Some points, one per row:
[ 49  47 -47 -24 127 -82  17 -15]
[-51   3  45  35 -65  13   1  -5]
[-24 -33   5 -11  45  49  10 -26]
[  8 -18  43   7  -7 127  21   1]
[ 15 -14  30  12 -29 -20 -65  11]
[-42 -24  40  57 -32  50   6  -8]
[-36   0  24  22 -47  21  -7  38]
[-29 -38  27   8 -12   3 -40 -13]
[ 27 -38  -7  26  57 -62 -17 -11]
[ 19   7 -83  -6  65 -35  -8  10]
[-33  41 -17   0 -18  31  50   2]
[ -2 -18 -41 -30  34 -52 -29 -17]
[-59 -32  31  47 -50  72  -4 -22]
[-29   9 -32   3  16 -68  -2  -5]
Then 22 other points, each followed by its number:
[ -9 -10  -8  33   9  -3  30  39] 0
[ 14  -8 -17 -24  66 -58 -28 -20] 1
[ -4  22  29  31 -20  17 -12  -7] 2
[ -7   9  -8  52 -43  -9  25  39] 3
[-29 -50  38  20 -59  98 -24   5] 4
[ -9 -11   9 -16 -28  45  15  -6] 5
[   4   -8  -52   -1   25 -105   56    5] 6
[  9  31  67  37 -39 -31 -26  15] 7
[ -1  -6   8  20 -14 -60   1 -25] 8
[ 85  46  -9 -15  50 -27  15  11] 9
[  5 -70 -37 -17  28  -4 -19   2] 10
[-11 -57  27   1  -2   0 -11  -8] 11
[ 42 -28  75  16 -15  16 -60  10] 12
[-26 -26   5  27  20  37 -10 -28] 13
[-44  19  21  12 -67  82 -26  25] 14
[-11  42 -24  28  27   4 -16   2] 15
[ 24 -15 -56  -3  69 -62 -20 -72] 16
[ -6  -5   7  19  25  16 -10  -9] 17
[-22  26  24  14 -11  43 -26  -6] 18
[ 11  18 -12  23   5  -3   6   1] 19
[-24  47   3  -7 -46  53  21 -20] 20
[ 23  10 -43 -43  29 -76 -43   7] 21
Which of these numbered points is nearest to each point below, looking only along the 3 directions in which the first points spread most? Its number follows each.
[-10 -38 -42 -38  17  24   6  39] > 17
[-49 -16  12  29 -18  32  24  -5] > 18
[ 14  -6  41   9 -55  88  -2 -20] > 4
[-16  17  26  73 -21 -17 -50  59] > 7
[ -5  35   1  34 -49  40  55  31] > 20
[-24  27  15   0 -11  47 -21  12] > 18
[ 15  90 -22 -24  32 -34 -11   3] > 6
[-42 -19  54   1 -68  65  17  18] > 14
[ 34  14 -37 -24  55 -24   3   5] > 9
[ 12  -8   0 -19 -25  27  -7  13] > 2
[-53  77  -1  28 -55  10  -1 -15] > 3
